In the rows, 128 means zero.
One turn moves each row of this set onto another row. After a few examples, where does it send each row asked below?
Tola: [129 162 126 144 140 112 133 134 130 103 123 123 137 162  98 143 159 153
 145 148 117 126 142 118 105 106 148]
kudi: [149 152 102 144 158 146 118 146 159 156 103 103 127 112 142 113 155 144
 102 133 121 155 134 145 147 178 131]
tasu: [133  92 140 125 124 143 105  87 120 143 133 115 128  94 122 128 115 101
  75 155 144 136 118 123 162 149  88]
mimov: [141  92 146 132 115 145 111  97 126 139 123 109 113  95 129 125 124 101
  67 160 136 141 124 122 164 148  91]
ruke: [158 134 143 156 134 122 100 139 147 174 106 103 112  95 104 115 111 109
  87 143 136 159  99 109 126 126 132]
Reriv: [135 107 125 139 120 134  94 101 121 149 123 113 122  98 127 126 116  91
  77 160 140 141 127 121 173 144  92]
vem: [148 101 121 115 129 141 150 115 138 133 115  91 155  96 152 141 129 141
 100 156 146 131 127 165 140 177 121]
Sesi: [129 134 111 151 104 116 129  96 102 111 150 112 118 164 154 117 145 160
 145 101 113 119 155 143 108 117 145]
lif: [136 171 104 147 156 153 119 139 151 153 100 100 129 111 133 132 143 135
 105 131 128 146 135 153 152 182 119]
Pep: [137  96 138 126 124 145  99  94 121 134 135 111 130  95 116 114 123 101
  73 165 149 146 124 132 158 144  90]
zak: [127 104 149 126 117 117 138 113 102 132 157 136 124 128 169 123 119 143
 146  94 136 110 174 108 127 105 121]
fonod: [125 134 171 117 150 112 134 134 100 132 141 153 112 129 120 123 147 139
 135 138 130 106 152  90 133  79 121]
Veril: [144 164 113 146 154 149 107 139 168 155  99 101 125 108 142 111 137 152
 100 126 135 153 142 150 139 172 122]
Bas: [142 112 121 123 122 134 138 105 132 139 110  88 160 104 148 157 111 129
 106 165 160 125 132 158 143 176 122]
sema: [141 117 143 125 116 131 133 104  97 121 139 128 129 156 173 121 112 146
 142 103 133 125 180  97 120 103 128]
Velo: [174 126 136 149 133 123 105 142 147 176  96  99 107  99 118 113 124 111
  83 150 135 157 108 112 127 131 135]
Kubot: [141 159 135 147 136 110 130 120 103 115 137 128 112 166  98 124 164 156
 131 145 110 118 136 117 111 100 152]
vava: [123 153 124 153 106 125 124 108  92  92 136 116 124 154 148 116 142 160
 138 114 116 140 148 144 106  95 143]
taf: [138 168 110 147 154 150 110 145 160 161 101 100 127 115 133 114 137 146
 111 135 124 163 137 147 144 171 139]
runot: [120 147 113 153 101 129 116  92  98  97 132 106 136 163 156 121 134 152
 132 115 113 131 137 158 101 131 127]
fori: [138  97 137 126 109 124 121 105 106 137 146 129 124 135 157 141 114 122
 144  97 152 117 170  93 111  95 110]
fos: [123 144 154 132 162 114 109 143 118 137 128 154 117 126 121 130 153 124
 137 125 137 114 150  86 124  77 110]
zadek: [143 171 132 135 147 113 128 138 102 111 127 132 140 166  90 129 159 150
 132 152 113 135 122 114 100 121 139]
Risus: [134 132 151 111 160 114 115 123  93 131 134 154 123 135 145 117 139 149
 134 122 138 104 143  92 125  76 111]
Lepu: [148 110 124 110 135 141 135 114 143 136 119  97 163 102 144 141 122 146
 106 163 167 132 140 159 138 180 124]
Kuni: [171 127 138 153 131 126 102 133 152 166 102  95 117 104 100 107 108 106
  83 140 137 159 110 114 116 130 127]
goron: [120 131 101 136  95 130 117  89 107  96 134 107 123 164 148 134 142 150
 142 116 123 125 163 148 116 113 123]
kegav: [143 111 114 106 135 146 141 105 134 138 118  91 160 107 150 140 120 143
 113 157 154 129 137 166 141 179 127]
mip: [169 140 121 148 136 118 114 148 147 181  97  95 122  99 108 122 108 104
  99 141 138 157 110 116 128 131 131]
fezuv: [134 152 140 145 143 105 130 128 100 100 145 144 137 155 101 134 160 162
 129 133 120 128 129  94 111 101 142]
lizus: [132 102 151 128 101 118 119 110 103 135 141 132 136 137 180 127  96 134
 138 101 143 126 168  99 121 118 111]
vofu: [130 141 160 108 155 110 107 152  95 146 125 163 122 124 132 115 134 135
 131 138 138 121 144  88 133  87 106]

vem moves to kudi
goron moves to Tola
zak moves to Sesi
Now these:
Risus moves to sema
Pep moves to Lepu
Reriv moves to Bas
zadek moves to vofu
taf moves to ruke

One turn moves each row of this set onto another row. After a few examples, where does it send each row asked below?
vunul: [131 114 104 155 139 152 108 124  77 128 103 152 113 150 126 101  75 105
 185 107 165 125 116 118]
runu: [ 86 139 111  82 144 149 118 125 104 152 101 144 133 175 148 104  89 111
 182 119 190 116  92 112]
dek: [116 147 140  97 103 108 145  76  87 152 145 110  96 152 117 123 134 142
 141 149 117 106 121 145]
sozon: [135 143 170 106 150 119 140 141  94 124  99 175 148 121 142 111  95 127
 131 128 194  83 128 101]
kanu: [121 127 147 127 132 121 110 127  70 127 121 161 146 120 177 119  90 121
 130 106 191 115 129 103]
Pofus: [ 97 115 149 131 125 116 140 108  95 119  79 147 107 173 138 138  66 123
 162 135 173  75 105 128]
mav: [154 138 141 123  99 124 132 101 126 172 150 127 121 150  95 121 137 149
 166 158 133 101 125 103]
Dud: [ 94 109 126 114 169 143 165 131 102 147 107 140 121 159 135 118 103 137
 118 105 201 134 127 134]
kef: [ 98 124 114 134 171 140 168  88  80 123 107 164 120 144 127 124 110 126
 149 113 191 135 118 120]
fir: [115 171 144 101 116  91 124 131 125 135 148 126 133 104 127 102 122 146
 159 145 131  95 126 152]
Fonu: [ 95 110 130 145 124 127 112 105  65 138 105 140  99 177 169 120  78 111
 150 114 170 104 110 113]
sipa: [122 115  99 117 167 132 113 143  86 118 119 147 120 119 159 101  68 124
 136 115 152 137 146 130]
lir: [115 136 153 108 107  86 139  99 107 150 141 114  94 145 122 122 123 151
 155 175 110 111 124 125]
zafi: [148 151 135 122 103 150 125 113 130 157 151 112 132 144  86 115 137 142
 169 133 140  91 126 137]
Zim: [132 105 105  88 149 139 114 116  87 157 120 142  99 168 170 113  75 121
 122  95 141 127 118 114]
Zefis: [122 117 102  58 153 123 148 100  97 153  97 153 107 167 147 116  61 137
 119 133 145 100 120 125]
vovot: [117 152 155 118  96  83 127 108 109 148 142 134 124 120 123 113 124 149
 175 179 138 102 124 117]
kib: [169 135 162  73 132 138 142 121  83 159  97 171 134 148 120 111  96 116
 143 108 179 103 105  92]
ral: [138 134 129 125 115 118 129 130 140 162 146 117 111 142  93 104 120 155
 175 164 119 106 131 127]
vinal: [105 141 124  66 178 135 131 130 100 128 103 150 114 148 148 109 100 103
 181 104 155 139  92 112]
zus: [105 164 158 108  90  85 134  90  95 135 144 125 119 123 129 125 128 139
 162 146 135  95 113 145]
baz: [147 133 151  93 107 108 139  95 122 166 157 118 113 142 118 135 130 157
 140 155 116 114 131 109]
Digep: [164 124 130 109 130 148 105 119  84 157 124 166 135 141 147 113  92 110
 151  79 173 125 110  90]
Digov: [140 114 130 126 136 156 134 116  92 118  80 146 114 165  92 131  71 110
 192 130 162 101 109 121]
surem: [151 144 147  91 108 136 142  99 106 165 157 108 115 149 103 123 145 146
 131 129 126 106 129 133]
vifel: [136 147 138 105 114  94 126 132 140 149 152 128 135 110 115 113 112 158
 165 168 126 108 138 127]
sot: [122 159 112 120 121 124 120 131 137 144 146 115 124 131 101  94 121 147
 176 149 125  87 131 152]
fil: [ 96 117 133  94 135 150 135 135 117 156 112 135 154 163 145 131  87 129
 145 100 216 120 109 120]
pon: [117 136 132  94 169 135 148  95  94 107 111 167 134 125 139 142 104 111
 172  95 173 144 103 110]
puso: [132 125  93  86 180 146 143 127 106 116 101 153 130 134 126 107  67 133
 136 148 146 107 149 131]

runu moves to fil
lir moves to vovot
Now these:
fir moves to sot
vunul moves to Digep
puso moves to Digov

One turn moves each row of this set onto another row. After a few examples, where does it send each row asked below?
zare: [160 158 133 121  94  97 114 123 142  95 169 143 140 133 120 131 222 143
 128 138 174 138 102 153  83]
zefe: [134 143 140 122  89  91 100 127 185 110 144 139 101  99 136  90 172 153
 111 151 166 135  87 167 120]
Gok: [178 122 151 159 143  92  98  95 143 145 100 189 122 115 150 108 162 102
 116 137 187 156 134 130 117]
Doz: [128 111 138 113 164  97 127  89 133 146 129 149 154 135 148 117 145  64
 114 112 168 156 123 152 145]
Vun: [173 111 156 138 170  87  74  86 154 146 139 159 137 128 123 125 166  82
 120  99 199 165 136 150 121]
rese: [206 119 129 123  96 102 114 121 141 113 155 169 122 106 146  93 163 152
 127 146 181 141 143 136  81]
kag: [141 114 137 141 169  94 107 104 137 134 109 166 148 130 139 143 138  91
 104 140 181 176 114 115 119]
zakof: [125 142 148 111 107 101  96 118 190 120 136 137 112 114 139  83 168 125
  89 136 182 130  85 180 135]
zat: [192 122 120 126 116  86 123 122 124 125 127 160 133 104 129 131 156 124
 121 145 174 178 125 108  62]
gota: [119 112 146 123 172 114  86  93 148 122 160 182 126 139 149 114 156 111
  98 133 208 148 104 152 162]
taruk: [210 108 130 149 124  85  95 106 148 126 147 151 148 106 140 125 135 114
 150 128 172 134 145 150  82]
tid: [165 117 110  72 117 105 121 126 130 108 206 138 137 126 135 117 145 145
 105 134 190 166 114 130  77]
rel: [136 137 155 127 105  87  95 114 192 131 110 141 110 114 135  82 164 126
  96 134 178 137  94 171 141]
bep: [176 127 127 129 156  80  96 114 127 182 126 157 150 148 142 126 141  88
 119 111 181 180 111 144 122]
Nof: [154 123 111 104 117  98 141 134 134  98 221 161 132 125 135 128 160 148
 108  94 154 144 114 136 103]
Gab: [116 110 128  92 171 115 103 110 145 118 187 146 155 149 144 128 127 109
  89 129 196 165 104 135 130]
tiz: [138 150 146 113  94  90  95 128 187 112 143 131 106 103 136  82 170 142
 104 142 179 127  95 175 122]
vake: [124 117 109  98 186  95 110 121 123 127 187 161 123 136 138 105 193  96
 105 100 178 170 101 171 111]
Filom: [151 109 140 102 161 111  83  96 143 100 190 166 125 145 111 142 181 112
 107 102 202 150  85 150 142]
Dos: [122 129 121  84 122 114 104 101 168 131 185 142 154 132 130 113 208 108
 104 102 202 149 115 188 105]
kot: [161 117  90  98 137 123 111 158 141 104 191 146 155 123 124 142 173 155
 132 126 173 155  96 141 106]
kirep: [154 120  98 114 151  94 128 149 123  82 193 153 123 130 122 115 190 144
 132 125 150 155 104 148  93]
ruv: [151 146 153 131  93  82  98 125 188 121 118 134 105 105 133  80 167 140
 111 145 172 136 100 166 122]
nezav: [185 126 118 145 106  83 142 125 123 128 148 174 135 100 147 127 150 116
 119 102 141 145 133 129  74]
vukas: [144 136 151 142  92  94 101 121 198 127 114 141 116 105 142  81 158 135
 111 143 157 141 107 162 123]
guzi: [151 109 120  90 127 122 103 115 151  92 216 164 128 124 147 100 155 157
 112 139 199 130 112 154 124]
Misi: [129 117 103  91 170 101  93 125 134 150 176 162 139 131 127 143 171 112
 112 106 200 181  84 157 139]
nevon: [123 149 153 108 105  99  90 116 180 122 150 141 100 117 142  83 177 132
  91 135 178 139  76 180 128]
Tak: [187 106 110 115 115 109 100 119 137  78 196 152 136 123 128 141 152 142
 134 133 176 115  95 154 104]
modip: [187 105 109 153 139  80 143 137 129 114 137 154 144 142 135 101 149 126
 138 128 124 149 127 138  96]
lurok: [139 134 145 158 165  83 116 111 134 153 136 176 141 112 154 132 154  76
 105  95 163 163 133 137 110]
dipir: [169 136 118  93 113  93 143 132 119  84 184 134 130 110 123 123 187 139
 145 137 159 153 122 128  90]
Lomig: [134 141 162 122 107  99  91 110 193 141 122 141 113 123 146  74 161 113
  91 131 171 143  96 173 135]
Nide: [161 135 136 171 100  60 121 100 147 120 120 147 152 144 131 134 163 127
 144 150 152 131 108 149 118]
ruka: [158 107 120 135 171  81 122 107 130 160 131 158 143 149 148  91 147  76
 112  99 154 165 125 163 112]
boget: [177 119 134 139 122  75 148 109 127 122 109 146 142 120 129 123 152 104
 145 136 139 158 134 119 112]
Teg: [123 104 129 132 126  77 112  77 170 162 133 148 169 143 146 116 149  95
 122 116 179 146 121 182 138]
zimi: [209 129 114 136 120 101 117 153 135 139 140 143 165 136 136 126 141 133
 139 133 153 158 123 127  92]
boziz: [109 132 137 119 173  98 116 117 139 123 207 165 137 138 140 131 163 106
  95  88 176 161 112 139 139]
bikov: [116 132 125  62 157 114 123 109 128 112 203 136 137 125 137 117 178  98
 112 116 189 159 111 160 122]

kag moves to zat
modip moves to kirep
Now these:
nevon moves to Lomig
bikov moves to Doz
lurok moves to nezav
ruv moves to tiz
gota moves to Gok
Nide moves to zare
Tak moves to Filom
kot moves to Misi

